In the data rows, the value 500 means zero.
Some points, each followed by its number:
534:354:790:436:565:216:540:481:679:477:301:497:782:394:499:755:753:582:481:650:411:694:587:190:582:629:46:432:405:621:722:390:451:221:499:599:424:285:508:627:516:527:201:828:302:532:530:413 0
528:340:873:331:571:191:560:524:263:716:367:515:604:404:569:735:644:601:350:648:488:661:426:191:517:493:181:445:434:831:449:310:498:397:831:607:459:358:656:500:426:642:382:722:194:557:642:370 1
415:447:171:570:544:442:484:177:255:596:887:706:332:575:698:391:318:560:354:361:492:550:648:468:861:502:387:482:454:339:319:422:590:545:444:615:699:647:673:317:666:486:262:622:477:510:644:393 2
447:787:206:771:326:762:392:499:225:391:594:471:307:599:411:255:596:366:630:408:404:388:495:790:383:589:908:393:584:412:302:386:474:307:299:548:452:734:427:490:515:634:956:621:755:344:466:476 3
589:341:780:547:344:202:475:605:300:451:258:567:630:415:622:740:732:539:393:668:397:697:410:340:374:655:217:414:479:681:711:366:489:309:610:575:470:360:521:723:385:724:325:536:162:584:458:459 4
525:522:202:538:678:462:515:200:999:273:669:789:438:526:661:483:291:366:339:408:589:451:539:286:600:531:624:449:377:728:258:390:602:310:592:513:573:526:637:302:523:425:386:777:628:572:731:429 5
494:355:695:456:530:247:534:481:889:846:383:625:621:355:549:709:453:587:366:705:497:645:608:32:463:381:143:486:409:566:774:315:600:388:719:512:546:460:490:424:558:529:191:784:201:583:643:432 6
492:413:377:402:639:381:549:203:822:724:436:733:232:588:651:815:203:528:383:576:454:480:528:295:825:453:481:536:390:546:572:601:548:485:660:531:697:512:557:336:566:499:79:713:432:505:643:284 7
587:235:449:376:477:402:623:222:786:633:489:665:545:398:683:786:252:578:294:454:501:487:527:137:535:489:169:493:561:574:595:562:560:549:713:482:604:562:728:358:464:382:242:647:445:634:783:393 8
579:549:227:620:152:648:425:444:287:400:720:463:307:554:721:405:424:342:434:468:369:404:579:999:409:569:477:473:618:430:303:544:433:212:508:528:524:585:600:309:602:802:700:456:615:410:451:527 9
555:387:707:557:413:282:453:701:305:412:234:488:635:477:480:699:851:569:502:760:424:614:382:431:299:582:197:348:489:621:667:332:448:314:573:532:441:297:479:778:392:744:476:593:235:561:398:549 10
511:445:396:212:646:347:519:266:626:715:452:681:377:419:714:689:296:672:407:520:545:545:638:244:667:426:264:530:471:650:794:535:659:611:787:539:561:451:615:296:513:258:80:579:371:502:705:482 11
458:675:300:783:284:782:390:537:181:279:751:445:381:612:557:219:607:368:652:531:398:458:481:859:288:577:731:417:627:329:266:396:379:275:359:538:425:694:448:482:534:586:945:568:581:409:352:654 12
470:632:181:880:384:798:376:343:504:467:580:467:310:526:419:453:466:433:472:354:311:436:548:710:511:624:841:402:550:239:219:517:507:345:452:557:447:914:412:429:614:522:881:652:741:427:449:384 13
561:399:619:357:553:202:580:342:655:629:462:707:391:489:712:789:340:612:409:456:501:678:667:226:566:495:138:352:405:737:925:461:560:433:695:523:581:312:585:429:509:447:3:599:452:534:594:359 14
552:384:755:465:338:306:410:689:226:458:285:582:591:493:436:676:753:545:481:693:463:590:406:244:428:703:0:388:564:654:386:353:550:425:736:557:439:295:608:675:353:692:397:665:310:608:418:459 15
565:461:857:409:517:252:486:607:590:619:211:527:564:403:577:838:776:611:451:700:556:665:332:197:505:506:105:359:405:639:570:376:437:330:577:506:441:374:463:649:464:669:225:708:221:625:595:399 16
471:432:390:295:597:368:537:239:879:617:524:583:408:451:849:740:236:518:228:440:444:528:624:277:710:498:443:547:516:449:661:536:542:724:704:571:650:381:578:277:576:516:30:572:589:604:561:354 17
New points follow, each followed by the number of its nearest point above, looking only along the 5 directions in which the numbered points spread most.
512:480:130:363:655:373:550:187:604:598:660:855:544:341:612:536:223:530:451:536:573:554:574:194:700:509:484:430:425:463:511:630:613:427:683:512:582:561:502:323:525:379:111:712:509:610:724:591 ~ 7
453:582:377:311:644:344:646:182:458:707:589:715:362:361:781:616:349:403:491:492:468:496:571:478:437:421:326:538:583:597:527:456:587:512:912:473:546:135:768:436:588:387:153:554:322:511:680:793 ~ 8
565:344:718:337:335:246:515:396:473:505:371:706:482:361:573:781:447:612:513:651:478:517:529:127:600:629:17:510:477:716:707:455:489:430:799:495:647:218:624:450:486:664:0:738:399:562:578:620 ~ 14
562:287:685:399:451:149:528:697:213:474:250:530:590:402:690:819:699:697:386:686:476:603:459:216:383:495:107:343:496:604:684:463:480:270:592:508:494:252:578:672:491:663:332:723:336:564:578:570 ~ 4
529:382:289:199:683:392:642:235:721:613:486:636:488:505:787:721:294:598:270:429:542:630:648:249:732:517:211:567:464:598:435:526:501:527:683:470:596:362:653:334:546:537:61:433:464:530:732:468 ~ 8
570:502:523:372:399:129:502:400:480:710:443:702:450:353:573:815:748:576:428:572:491:652:463:185:213:546:336:471:430:712:340:445:498:472:673:435:517:432:460:662:400:678:305:634:174:685:694:571 ~ 1
512:285:384:174:726:294:556:239:739:585:609:622:637:498:669:613:270:561:252:650:482:475:567:249:581:510:350:512:452:675:578:522:632:642:707:547:600:342:689:388:488:342:124:652:425:650:610:605 ~ 8
568:421:175:259:667:315:470:338:779:906:502:665:360:302:592:720:292:490:462:669:486:658:493:310:559:535:307:561:421:698:518:444:626:357:744:563:489:183:661:416:497:332:118:733:460:630:679:660 ~ 8
476:431:475:199:744:317:466:244:724:586:677:524:457:233:694:699:279:642:326:508:500:552:680:295:668:474:243:552:472:749:624:429:681:525:710:610:574:389:546:286:487:386:309:584:528:615:586:594 ~ 8
579:358:492:314:532:331:605:216:723:646:582:570:385:300:568:721:289:485:460:464:599:579:633:141:718:403:432:599:491:634:577:546:630:423:734:546:598:344:642:273:566:402:158:647:325:548:712:566 ~ 8
479:513:484:387:557:245:650:261:683:560:385:701:436:437:722:666:294:545:254:320:515:564:601:268:670:482:384:510:429:691:487:629:614:654:757:562:520:444:725:325:546:378:47:719:353:607:606:409 ~ 8
432:557:49:633:298:544:366:138:394:642:852:876:718:530:417:659:295:523:342:663:486:433:594:740:558:506:637:495:538:497:464:374:425:455:473:492:526:520:454:363:647:516:550:730:656:516:534:234 ~ 2
431:464:633:465:611:412:509:243:448:525:728:811:215:646:726:435:201:468:564:361:414:568:716:548:296:460:378:548:441:456:194:426:626:618:570:570:711:597:634:224:513:470:341:576:582:467:675:485 ~ 2
556:601:254:363:593:335:600:187:387:581:770:693:211:585:768:384:160:645:315:368:458:521:670:339:546:416:567:554:537:587:503:472:497:631:704:538:449:513:636:340:651:416:349:720:405:578:654:517 ~ 2
406:514:446:391:287:639:549:178:347:767:713:551:87:586:793:375:516:689:447:355:364:442:653:637:623:474:196:368:461:319:395:343:559:485:803:458:585:903:565:419:572:487:554:388:627:594:626:597 ~ 2
624:338:332:352:624:385:524:252:695:540:373:693:407:420:762:667:247:554:289:584:427:572:623:207:609:460:358:520:371:650:607:557:647:662:692:591:571:537:707:329:494:439:164:672:359:587:713:306 ~ 8
